Each row is where one point has got to under a steady rotation. How many steps took it there?
The counts run from 0 to 473.
[113 128 135 105 111  93 136 121  94 145 111  76 138  62 120  92 163 151
 108 128 116 135 123  98 130  94 160  91 114 140 157 122 162  86 178 124
 106 109 124 152 170 108 145 116 122  92 140  84  94 118 144] => 131
[111  98 123 142  81 100 113  82  94 103  70 118 103 114 109 135 137 110
  57  95 146 107 101 125 118 161 109 133 115 138 122 103 115  95 154 154
 134 125 131 142 190 137 129 138 141 134 131 105 118  92  66] => 375
[105 116 143 115 114 125 135  92  97 137 116 109 146  97 101 149 185 104
  75  85 135 110 102 126 125 101 143 152 117 140 137 123 146 118 138 161
 109 130 110 100 161  94 175 121  81  85 121  65  94 124 154] => 116
[ 99 126 114 147  95 128 134  97 120 123 159 114 125 130 151 158 139  97
 136  79 136 155 140 123 149 147 125 111 116 109 113  78 155  57 167 142
 155 129 124 143 176 118 139 122 169  92 134 115 104 120  55] => 281
[141 113  90 132 118  85 138 100  92 124  94 101 113 128 102 149 140  92
  93 122 118  82 133 165 106 146 144 147 119 117 130 109 115  97 145 155
 102 113 111 152 180 150 156 129 122 126 128  72  57 102 145] => 81
[ 92 150 137  96 157 108 100 114 104 132  70 106 144 109 121 104 180 114
  73 130 117 160 118 129 165 113 142 111  84 142 112 151 127 107 168 140
 154 134  84 142 129  86 135 144 132 142 143 121  89 108  70] => 434
[ 87 105 125 110  95 121 129 105 102 104  80 104 141 113 121 176 190 103
 107 123 110 122 109 140 117 135 135  86 124 122 108 118 134  98 146 126
 154 119 140 163 153  77 136  99 120 100 126  90  99  79  80] => 103
[ 87 130 155 123 132  97 132 112 101 140  55  76 156  95 135 120 194 129
  77 142 114 170 130 139 149 115 155 123  90 122 108 128 126 116 163 116
 127 119  82 143 160 103 144 104 108 126 155 111 108 129 113] => 427
[109 161 107 157 120 140 135  67 125 122 177 128 125 133  81 130 133 109
 130  71 165 173 109 125 148 124 108 144  98  94 139 113 140 110 147 153
 124 111  89 138 150 127 147 143 110 112 129  86  81 119  78] => 296
[150 138 127  81 110 133  89 137  97 128 102 105 122 123 147 111 174  77
 110  84 124 121 101 154 143 145 146 100 114 128 114  96  97  68 181 126
 129 132 129 122 110 144 133 115 142  97  81 109  79 124  86] => 178
[116  76 144 139 105 138 153 122  87 142  71 102 125  60  87 145 156 142
 120 129 113  90 133 142 114 158 146  83 108 124 156 135 143  96 151 115
 108 123 125 134 167 109 136 133 113  75 147 129  85 105  87] => 402
[106 113  85 123 117 136 133 118  92 112  67  92 130 118  69 151 164 111
 123 153 109 148 111 126 107 138 138  83  96  96 114 112 133 100 137 137
 169 141 148 158 146  98 144 111 136 107 114 100  71  67  82] => 95
[103 139 105 149 113  96 123  83 101 125 113 137  80 146  95 147 133 101
  90 101 153 117  94 130 116 160 130 151 117 131 113 124 131 113 158 148
 155 152 111 150 147  89 137 137 138 155 128 123  74  72  55] => 365
[125 103 102 140 143 144 153 107 126 144 103  90 135 119 135 132 137 122
 130 134 106 190 173 127 140 111 129 106  74  88 105 110 129  71 147 116
 152 150 106 132 156 139 158 127 168 144 119 109  56 146  79] => 257
[ 99 142 127 140 106 162 152 131 102  96 103 117 137 106 106 144 167 137
 144 125 113 166 128 142 132 150 131  73  95  73 111 109 102  86 137 132
 128 107 114 158 174 125 112 140 132  88 123 126 108 119  57] => 10
[131 134 149 148 106 147 118  75 100 118 167 120 134 108 103 114 188 140
 145  96 164 152 118 146 145 165 116 132 107 106 140 111 127  90 161 122
 100  97 101 132 178 145 120 143 100  80  96  77 112 130  71] => 305
[148 141 136 129 106 116  90 110 104 118  99 127 131  99 148  96 204 106
  77 121 137 155 129 131 144 184 142 141 124 103 116  92 119 122 158 115
 129 135  99 152 196 128 138 146 131 155  74 120  89 130  88] => 340
[116 141 147  86 144 111  92 101  97 128  93 115 139  97 140  89 194 106
  64 112 123 134 120 139 173 136 153 123  95 156 129 153 121  91 173 145
 141 119  98 138 137  94 139 135 122 134 125 105 100 122  81] => 433
[103 140 135 125 111 125 112 122 103 124  82 116 127 104 119  92 133  98
  85  97 134  96 125 133 149 144 145  86  95 121 127  97 108  71 194 147
 124 144 136 145 136 168 109 114 177  84 158 133 100 119  92] => 460
[141 114 117 119 133 143 146  83 119 148 147 128 133 118 134 121 148 100
 115 120 146 133 184 114 163 108 112 110 110  94 125 133 113 113 159 127
 140 160 105 135 125 114 133 157 168 139  82 122  17 125  84] => 245
[123  72 118 143  99 115 138 107  81 123  65  80 128 115  85 156 160 128
 105 112 120 113 102 153 119 150 131 119 117 145 136 127 135 104 151 117
 117  82  96 158 167 122 135 141 106 113 156  99 101  78  94] => 393
[113 160 109 168 153  74 157 116 106 121  96 105 141 129  94  98 158 128
  94 126 120 143 113 135 122 144 152 126 118 165 112 107 138 111 158 102
 130 135  81 175 184 114 125 154 122 173 150 106  78  97  82] => 53
[ 87 136 160 101 117 127 125  70 113 139 120 131 124  65  89 107 164 135
  87 125 142 133 117 120 133  98 151 111 105 120 163 157 140  95 174 149
 115 141 145 121 148  95 160 106 100  78 112  73  85 139 130] => 125
[117 104 110 114 115 120 110  97  91 100  70  98 128 129  95 129 181 111
  82 151 113 120 129 150 117 165 125 114 106 103 120 111  93  95 144 145
 147 132 150 147 171 148 122 111 140 125  96  81  97  88  93] => 86
[ 83 168 121 123 161  85 153 138  93 167 101 109 136 121 100 117 151 138
 101 115 121 132 111 145 132  97 166 117  78 127  98 148 135  87 179 155
 119 151  87 121 137 105 149 138 154 120 167 115  79 117 130] => 446
[114 148 150 129 111 152 148  84 127 119 122 124 131 139 109 143 140  80
  87  52 164 133  88 116 119  77 125 135 124 144 117 105 101 119 163 116
 129 130 106 126  94 123 146 127 105 120 123  98  66 129  71] => 203
[119 138 146  97 125 113  98 106 101 140 114 107 124  92 165  94 204  92
  91 118 136 124 131 144 178 145 171 133 117 155 147 152 133  78 185 142
 125 115  92 144 145  95 138 103 111 108 126 107  87 132 107] => 432
[106 139 144 122 133 101 116  94 105 166 107 106 148 109 106  96 157 103
 122 138 143 138 123 129 150 127 134 100  88  85 111 132 132 117 202  99
 123 179 113 135  95 110 116 113 159  90 130 118  55 102 102] => 153
[140 117 110 134  97 151 185 145 109 143 117  69 133 111  98 106 135 143
 118  87 151 142 121  77 132  72 143  97 116 155 143  95 144  93 161 110
 111 106 106 129 146 143 143 159 135 121 126 107  59 127 110] => 216
[123 193 112 132 149 121 150 115 106 134 132 144 104 103  76  81 174 148
  88 136 147 142 124 113 119 119 161 133 123 130 134 138 133 115 143 146
 126 145  94 137 181 109 141 166 102 155  96 105  55 124 109] => 48
[ 97 118  81 150  95 102 156 106  90 138  79  94  97 124  76 145 108 128
  90 111 134 127 104 102 115 116 129 129 102  99 122 118 131 114 145 166
 130 119 113 161 179 119 140 143 138 141 140 111  80  71 115] => 377
[110 101 100 131 101 126 155 139  90 126  71  77 123 117 101 154 169 124
 132 149 112 131 107 139 107 144 158  98 112 100 122 105 146  74 145 137
 149 129 150 142 168 111 156  88 129  90 121  87  89  80 116] => 96
[104 112 151 107 119 137 104 110  99 135  87 103 140  64 144  87 190 105
  80 143 139 142 139 104 173 146 154 108  94 121 147 139 141 113 176 137
 141 152 125 144 150  96 137 110 127 101 108 124  86 129  96] => 425
[115  97 154 127 111 118 171 112  85 128  77 113 125  70 113 164 158 151
 105 126 100  87 142 145 104 128 144  86 119 116 136 157 121  92 155 119
  97 109 113 150 173  86 142 128 114  95 139 109  87 112  95] => 403
[123 155  95 140 129  78 158 109  89 145 139 122 112 144  99 115 162 109
  98 126 148  91 124 126 124 138 147 148 135 124 113 126 137 122 167 159
 120 158  96 150 165  99 133 165 137 155 117 100  35  75 137] => 65
[114 145 141 141 102 169 172  86 129 134 150 103 114 119 103 114 136 104
 112  93 186 156 112  96 129  81 121 121 125 122 145 114 111  96 178 101
 124 136 123 130 103 130 136 101 102 105 103  90  54 137  82] => 211
[112 151 137 112 159 116 136 108 110 147 102 116 101  65 117 100 148 122
  95 134 119 140 143 134 134 109 185 122  94 124 150 174 141  85 171 147
 116 144  97 126 141  89 168 121 113 119 146 119  53 137 120] => 430
[127 109 108 120 114 141 162 119  79 137  87 108 104  69  57 144 130 156
 110 117 119 104 119 113 106 126 146  84 103 118 159 151 139 110 136 151
 117 102 118 147 165  92 142 160 115 103 132 115  65  89 105] => 395
[111 117 110 126 133 109 134  99  89 107  44  97 126 128  70 155 155 116
  95 145 105 132 116 164 108 131 122 120  96 103 103 113  92 104 135 139
 146 126 125 153 170 142 137 117 126 135 127  75  98  80  95] => 87
[ 97 103 155 144 140 146 129 109 100 148  48 106 149  67  94 111 163 124
  79 140 114 144 143 113 146 130 144 103  74 114 130 137 146 138 149 128
 143 170 112 125 149  92 148 132 120 105 149 135  78 121  99] => 418
[151 107  83 112 140 145 121 106 125 141 164 101 114 141 143 126 157  82
 139  98 136 160 156 134 169 139 135 137 102 126 131 122 147  72 144 147
 155 131  98 126 135 106 172 145 156 135 101 110  40 134  81] => 262
[143  74 132 141 103 138 141  98 111 141 117  94 160 128 168 123 181 111
 106 129 145 144 180 131 169 141 112 119 105 102 108 100 115  90 159  90
 125 149 113 127 153 154 126 124 159 118  94 105  73 141  98] => 247
[107 161 138 107 136 108 131 105 115 141 127 101 103  82 150 107 173 102
 105 133 133 135 140 139 155 125 181 122 104 127 147 168 138  74 188 137
 115 123 100 150 143  84 164  96 105 117 138 115  61 130 122] => 431
[113 122 129 111  88 141 144 167 104 141  91  85 138 127 142 138 158 108
 117  76 131 138  99 121 114 114 152  77 117 134  92  73 123  62 176 114
 129 131 133 116 135 139 133  98 157  97 113 117 106 124  99] => 189
